A single turn carries every row of the set below to another of its rows. Some are shown first; where does it send the rows asked next?
Gupi: [-0.25 -0.41 -0.48  1.17  1.26 -2.10  2.39 -4.10 -0.31 -1.88  0.99 -3.00
 -0.84  0.79  1.35  0.15 -2.41  0.50 -1.39  0.12  2.12  2.35  1.81  0.62
  1.51  2.29 -0.79  2.39  3.28]
ped: [ 1.61  2.07  0.68  4.67 -2.90 -0.71 -2.50 -0.83 -1.09  0.01 -2.70  2.92
 -0.60  1.99  1.50  1.14  0.53  1.24  3.34  0.10  1.43  2.61  0.91  0.68
  0.44  0.19 -2.16  2.22  3.32]
zogo: [ 0.93 -0.58 -0.34  0.32 -0.05 -2.01  4.63 -3.35 -0.90 -4.61  1.91 -1.82
  0.44  1.36  1.51 -0.11 -0.57  0.76 -3.17 -0.10  0.34  1.89  1.84  1.68
  2.45  0.96  0.62  0.19  3.12]
Romo: [ 0.09  0.57  1.67  2.69  0.02 -0.06  1.46  0.08  0.65  0.46 -2.57  3.72
 -2.70 -3.48  2.52 -0.27  0.39  2.31  2.10  0.13 -0.80  4.34  2.18  1.91
 -2.36 -1.07 -2.61  1.74  2.95]
nagek: [-0.13 -1.14  1.50  1.23 -1.21 -1.80  3.59 -3.46  0.18 -3.41  1.28 -1.62
 -1.20  0.98  2.38  0.35 -1.46  2.27 -2.77  0.11 -0.92  1.24  1.78  1.68
  3.96  0.79  0.88 -1.41  3.41]
susa: [ 2.39 -2.04  2.30  1.40 -1.39 -0.39  1.94  0.07 -0.84 -2.34  0.24 -0.94
  2.82 -2.75  0.27  2.36  2.92  1.45  1.45 -3.40  0.24  2.27  2.98  1.12
 -1.94 -4.01 -3.43 -2.92  2.59]
Dol: [ 0.88 -0.95  2.69  3.94 -3.61 -0.43 -0.21 -0.54  0.94 -1.48 -1.80  1.43
 -0.98 -4.26  1.40  0.17  1.45  1.18  2.55 -2.88 -1.03  3.07  3.84  3.16
 -0.18 -1.56 -2.72 -2.45  3.42]
lom: [-0.66 -1.52  0.06  1.88 -0.94 -2.23  2.95 -3.59 -0.67 -4.37  1.41 -3.45
 -0.14  0.89  1.57  1.62 -1.03 -0.64 -2.06 -1.02  1.30  2.18  2.11  0.30
  2.15  1.46 -0.35  1.43  2.58]
bakoz: [ 2.14 -2.86 -3.84  1.75 -0.84 -1.02 -0.49 -1.53  0.35 -0.36 -1.09 -2.97
 -1.29 -2.10  3.79  1.65  1.09 -0.71  2.94 -0.56 -0.68  0.92  2.64  1.52
 -0.38 -2.39  3.73 -1.53  1.98]
nibut: [-2.15 -4.28  2.16 -0.83 -1.44 -4.29 -0.55 -1.46 -0.27  0.91  0.18  2.02
  0.20  1.03  0.69  2.54 -1.59 -0.32  1.89  0.48 -1.39  1.48  0.61 -0.48
  0.16 -0.87  0.25 -0.35  4.77]
nenoz: [ 0.02  0.73  0.26 -3.68 -2.97 -2.42 -0.06  0.93  0.52 -2.28  0.61  0.11
 -0.29  1.23 -1.60 -2.06  2.20  1.05  0.10 -0.48  0.30  3.56  3.54  3.14
 -2.55 -1.22  1.54 -0.29 -0.05]
zupa: [ 3.15 -0.78  2.04 -0.26 -0.21  1.23  2.39  0.77  0.94 -0.24 -0.18 -0.59
  0.36 -2.40  0.81  1.53  4.10  3.31  1.21 -1.17  1.21  3.83  1.50  0.40
 -2.99 -3.55 -2.72 -2.02  2.25]
Kezab: [ 2.30 -0.75  1.83  1.58  0.52 -0.16  3.98  1.13 -0.24 -0.64  0.01  4.32
 -0.76 -2.67  2.53  0.80  1.42  2.72  0.91  0.54 -2.31  3.72  0.80  0.99
 -1.88 -2.48 -2.40  0.25  4.13]
dum: [ 2.31  0.22  0.40  2.89 -3.18 -0.41 -0.84 -0.87 -1.14 -1.78 -1.11 -0.77
  1.95  3.37  0.95  2.58  2.37  1.54  3.01 -2.66  3.84  0.64  1.32  0.42
 -2.96 -0.70 -2.24 -0.33  2.96]
simi: [ 1.76  0.67 -0.89  3.07 -0.28  0.27  1.56  0.49 -1.54 -1.91 -1.80  2.91
  0.51  4.26  2.91  2.13  2.37  1.75  1.48  1.40  0.82  1.36  1.26  0.25
 -1.94 -1.33 -2.05  2.30  2.68]
fudu: [ 2.50  1.06 -1.12  0.59 -0.90 -2.50  2.01 -0.62 -2.53  0.02  0.28 -0.83
 -0.79 -3.26  2.52  0.56 -1.93  1.96  1.86 -1.42 -1.89  1.56  0.22  1.65
 -0.91 -4.00  4.95  1.08 -0.25]
Buf: [ 0.34 -0.71  2.12  2.53 -1.97 -0.40 -0.48 -0.65  0.02 -1.46 -2.24 -1.76
  0.95 -3.86  0.00  1.20  1.65  1.20  2.71 -3.87  1.65  3.17  4.15  1.81
 -2.20 -2.43 -3.64 -1.32  1.44]
mal: [ 1.57  1.58  1.55 -0.27 -0.48 -0.85  2.05 -2.99  1.19 -1.08  1.70 -2.38
 -2.49  0.11  1.03 -1.42 -1.34  3.73 -2.23  0.60  0.46  2.71  0.98  1.45
  3.08  1.39  1.08 -0.46  2.68]
rado: [ 1.66 -0.36  1.25  0.35  2.09 -0.13  3.94  0.71 -1.06 -0.46 -0.17  1.24
  1.08 -2.19  1.28  1.89  2.09  2.51  0.89 -0.34  0.39  3.61  1.37 -0.14
 -3.75 -3.60 -3.41  1.43  2.15]
kuzud: [ 1.01  1.34  0.06  0.17 -0.45 -1.24  1.30 -3.02  0.23 -2.18  2.03 -4.37
 -1.13  0.24  0.00 -0.24 -0.94  1.13 -1.49 -0.69  2.74  3.83  1.15  0.29
  1.31  1.97 -0.20  2.36  1.78]
Gukas: [ 3.73  2.01  1.29  1.76 -1.39  0.84 -0.59  1.26 -0.48  0.21  0.83  0.72
 -0.21  3.39  0.98  1.54  1.99  4.28  2.17  0.49  1.15  1.09 -0.10 -0.51
 -1.97 -1.94 -2.06  0.87  1.93]
bigem: [ 1.23  0.06 -0.72 -3.35 -0.14 -4.19 -0.40  0.51 -1.63 -0.77  1.71  1.05
  2.72  1.17 -2.44 -1.49 -0.69  0.43  0.60  0.25 -0.43  2.33  3.04  2.16
 -1.17 -1.73 -0.41  0.72  2.53]
Fasek: [-3.29 -1.71  2.89 -0.78 -4.16 -3.91 -0.90  0.50 -0.30 -1.67  1.58 -0.35
 -0.86  0.28 -0.64  1.87 -0.71 -0.32  1.31 -2.10 -0.23  3.00  1.51  0.11
 -2.14 -1.42  0.98  1.96 -0.40]
Mef: [ 3.65 -1.50 -2.16  0.77 -1.09 -1.60  0.14 -0.60 -1.66  0.38  1.52 -2.70
 -0.33 -3.19  2.09  2.54  0.08 -0.23  2.97 -0.77 -1.23  2.13 -0.45 -0.49
  0.42 -3.33  4.06  0.10  1.44]
Padep: [ 4.09 -0.62 -3.81  1.50 -0.87 -2.06  0.66 -1.10 -0.82 -0.23  0.82 -0.47
 -1.51 -3.04  3.40 -0.05 -0.96 -0.22  3.29 -0.99 -1.19  1.73  0.66  1.93
 -1.57 -1.02  4.42  0.28  3.14]
nusu: [ 0.59 -1.06 -1.23  0.82 -0.77 -1.33  1.05 -0.97 -1.92 -0.28 -1.61 -3.43
 -0.54 -2.46  2.76  2.19 -0.08  1.53  1.49 -0.77 -1.21  0.65  2.11  1.41
  0.07 -5.45  4.18 -0.72 -1.47]
Sas: [ 2.53 -0.63 -1.88  2.23 -0.66 -2.50 -1.23 -0.92 -1.46  0.62  0.78 -2.44
 -0.41 -3.21  2.23  0.75 -2.98  1.28  3.12 -1.33 -2.25 -0.23  2.00  2.01
  0.51 -3.28  3.25 -0.72  1.07]
Tas: [-0.03  0.82  1.34  4.55 -4.26 -1.16  0.39 -1.66 -2.41 -2.93 -4.38  2.76
  1.34  2.65  2.21  1.72  1.37  0.87  2.18 -1.80  1.05  0.88  2.43  2.41
  0.09 -1.05 -1.21 -0.41  2.75]
Vibu: [-2.67 -1.30  1.78 -3.00  0.51 -3.51 -0.47 -1.83 -0.16  2.56 -2.41  1.15
 -0.36  1.27 -0.06 -0.01 -1.38  2.45  1.03  1.65  0.04  1.63  2.21  1.56
 -0.61 -1.95  0.38 -0.30  2.46]
lun: [ 2.15 -1.03 -3.13  0.12 -1.18 -1.06  2.69 -1.31 -1.13 -0.96 -1.67 -1.43
 -1.54 -2.12  4.03  1.42  1.89 -0.14  1.58 -0.38 -0.28  2.77  0.61  1.15
 -1.85 -2.82  5.39 -0.05  0.47]
Vazaf: [ 0.94 -0.27 -2.90  1.31 -0.55 -1.82  1.72 -1.67 -0.85 -0.77 -2.52 -1.31
 -1.75 -2.22  4.16 -0.08 -1.03  1.45  1.79 -0.75 -1.29  0.14  3.08  3.88
 -1.77 -2.72  4.80 -0.61  0.34]
vaki: [-3.50 -3.46  3.27 -1.00 -4.34 -2.64 -0.26 -0.78  1.68 -0.46 -0.85  1.03
 -2.84  1.18  1.74  1.95  1.10  0.59  1.25 -0.12 -0.58  2.63  1.28  0.48
 -1.22 -0.29  2.20 -1.11  2.13]
bazem: [ 1.56  2.48  2.16  3.28 -2.65 -0.23  0.33  0.72 -1.66 -0.96 -2.08  4.18
 -0.66  3.09  2.43  0.93  0.69  3.88  1.03  1.44 -1.60  1.51  0.60  1.45
  1.16 -2.45 -1.12  0.91  1.87]
simik: [ 0.48 -2.23  0.55 -1.57 -4.99 -3.35 -0.31  1.25  0.16 -3.82  3.17  1.00
  0.24  0.88 -0.74  0.18  2.26 -1.83  0.77 -1.67 -1.07  3.37  1.69  1.20
 -1.81 -0.18  1.62 -0.15  2.04]
Levu: [-0.05  0.42  1.79  1.12 -1.38 -0.79  0.22 -3.34  1.67 -1.02  1.41 -4.02
 -3.20 -0.24  0.82 -0.23 -1.71  2.39 -1.06 -0.33  1.56  3.07  1.07  0.17
  2.66  1.92  0.22  0.89  2.02]
nodar: [-0.50 -0.83  1.96  4.50 -1.28 -1.80  1.21 -0.53 -1.08 -1.61 -2.19  3.43
 -0.34 -4.07  2.00  0.58 -0.86  0.28  2.36 -1.75 -1.54  3.02  3.50  2.43
 -1.17 -1.56 -3.47  0.94  3.31]
Livi: [ 1.99  2.14  3.51  3.50 -5.24 -0.58 -1.77 -0.71 -1.03 -0.87 -1.67  0.63
  0.87  1.82  0.49  1.27  0.87  3.50  2.81 -3.11  1.50  0.69  1.05  1.59
  0.43 -1.57 -1.09 -1.98  2.10]
tav: [ 0.84 -2.12 -0.77 -3.41 -0.04 -2.75  0.07 -0.93  0.68  0.48 -0.57  2.27
  0.60  2.00 -0.22 -1.44  1.41  0.95  0.57  2.15 -0.84  2.10  2.51  2.62
 -0.17 -0.76  0.71 -2.47  4.88]
vir: [ 0.88  0.23  2.19  0.44 -2.81 -0.93  2.56 -2.49  0.80 -3.55  2.18 -3.05
 -1.81  0.32  1.16 -0.23 -0.18  2.52 -2.88 -0.53 -0.18  2.67  1.07  1.32
  3.75  0.57  1.43 -1.27  1.85]
Bog: [ 2.31  0.81  1.73  1.77 -2.85  0.04  2.12  0.56 -1.73 -2.83 -0.68  0.60
  1.86  4.18  1.91  2.47  2.62  4.27  0.73 -1.38  0.83 -0.47  1.44  1.24
 -2.00 -3.18 -1.24 -1.76  1.36]

lom -> zogo
rado -> nodar
ped -> dum
Where do these go?
bigem -> nibut
bakoz -> lun

